In the data rows, the value 128 means zero.
Here are some points:
[ 34  34 197 121 149   4 208 136 126 117  82  50 133 100 166 172]
[ 45  53 194 125 154  76 251 134 129 127  81  49 137 111 167 171]
[ 51  86 187 124 162 115 241 134 126 126  81  51 141 113 165 169]
[ 58  84 184 126 165 130 232 134 124 105  89  54 143 121 157 171]
[ 69  76 187 127 172 149 208 137 125 108  86  58 145 130 156 172]
[ 73 109 178 132 175 157 191 131 123 109  81  60 147 123 160 168]
[ 82 105 181 134 173 156 190 136 121 137  84  60 148  98 169 171]
[ 82 141 168 133 178 154 189 136 115 143  85  59 153 119 162 172]
[ 88 149 158 139 176 155 156 137 115 151  84  62 156 111 166 176]
[ 91 116 182 142 173 157 150 138 113 141  86  62 160 145 149 170]
[100 119 170 140 176 158 172 136 112 120  82  62 162 143 151 174]
[111 118 177 144 177 156 151 137 108 121  81  68 161 159 139 172]
[115 112 177 147 172 157 144 137 107 139  83  68 165 141 154 176]
[120 105 180 150 172 161 138 137 102 109  83  75 168 157 138 177]
[126 123 177 154 168 159 144 134 105  93  90  73 168 166 127 177]
[132 110 180 156 168 161 151 132 103  87  89  77 169 167 126 172]
[137 148 162 156 169 159 150 125 103  91  86  82 169 166 128 174]
[138 159 147 158 164 162 155 124  96 104  84  83 169 171 116 170]
[136 167 119 160 163 154 135 124  94  95  88  88 169 169 121 172]
[139 167 135 165 161 153 131 118  95  90  91  90 173 168 121 167]
[136 167 118 166 160 143 120 113  91  77  98  91 173 166 130 171]
Then 20 other points, each followed by its number:
[138 167 120 169 153 145 111 106  93  59 111  96 171 168 119 167] 0
[137 166 133 169 151 130  97 102  94  55 112  98 170 170 113 169] 1
[140 165 131 173 144 115  90 102  88 141  82 100 171 170 120 163] 2
[137 165 125 174 143 113  87 102  89  96  87 105 177 170 108 163] 3
[139 169 122 172 134 127  98  95  84  85  91 109 171 166  98 162] 4
[132 160 108 178 131 144 111  93  85  66 105 107 175 174 106 161] 5
[130 160 111 179 124 101  83  86  85  60 113 112 171 165  84 162] 6
[133 168 129 176 119  88  79  87  80 165  95 116 171 163  83 159] 7
[132 164 140 179 114  75  78  89  79 127  79 120 170 164  81 160] 8
[136 147 159 178 106  64  77  88  80  97  84 121 171 169 100 157] 9
[138 163 140 177 101  82  78  81  77  77  96 125 172 169  92 158] 10
[135 166 120 178  94  93  80  76  72  64 106 125 167 167  93 160] 11
[138 155 102 178  90  99  80  68  76  54 131 129 168 165  87 161] 12
[133 145  94 181  79 108  84  68  73 123  83 132 162 166  94 160] 13
[125 135  95 181  71 104  81  71  67 122  85 138 163 165  89 158] 14
[118 115  80 182  65  85  77  70  69  77  93 135 164 157  74 158] 15
[111 116  77 178  62  68  81  57  70  59 111 139 160 130  56 152] 16
[110 141  90 182  59  19  99  65  67 169  93 142 157 141  63 154] 17
[ 99  94  74 177  50  33  89  69  63 153  86 141 156 111  49 157] 18
[ 94  74  65 177  47  31  90  66  67 107  85 147 151 132  62 158] 19
Which three of these numbered points are nearest to each point below by angle, seen from the average point of the first points? Their numbers follow each, nearest first.
[153 145  95  90 129 152 123 167 151 168 173 157  81  71 170  85] > 17 18 7
[206 157 109  60 178 143 117  86 147 182 165 137  67 153  74  65] > 7 2 4
[ 84   4  62 173  44  35  84  63  63  89  89 145 149 112  49 149] > 19 18 16
[210 157 150  54 179  86  81  76 143 159 172 136  68 134  61  68] > 7 8 2
[ 73   0  64 173  36  43  86  66  60 182 102 145 146  90  44 149] > 18 19 17
[139  32 192 143  91 157 187 179 200 128 180 174 151  98 169 116] > 19 18 16
[208 162 131  56 182 134 105  79 145 161 177 139  67 141  63  68] > 7 2 4
[ 88 161 104 117  91 158 150 183 179 112 176 170 116  67 172 102] > 16 12 18
[121 111  79 102 110 158 142 180 167 117 179 164 100 143 153  98] > 12 16 15
[195 142  96  63 165 132 100  94 147 189 152 144  59 157  73  70] > 7 2 13
[137 125  83  97 112 153 122 175 159 164 174 155  89 115 164  87] > 14 13 18
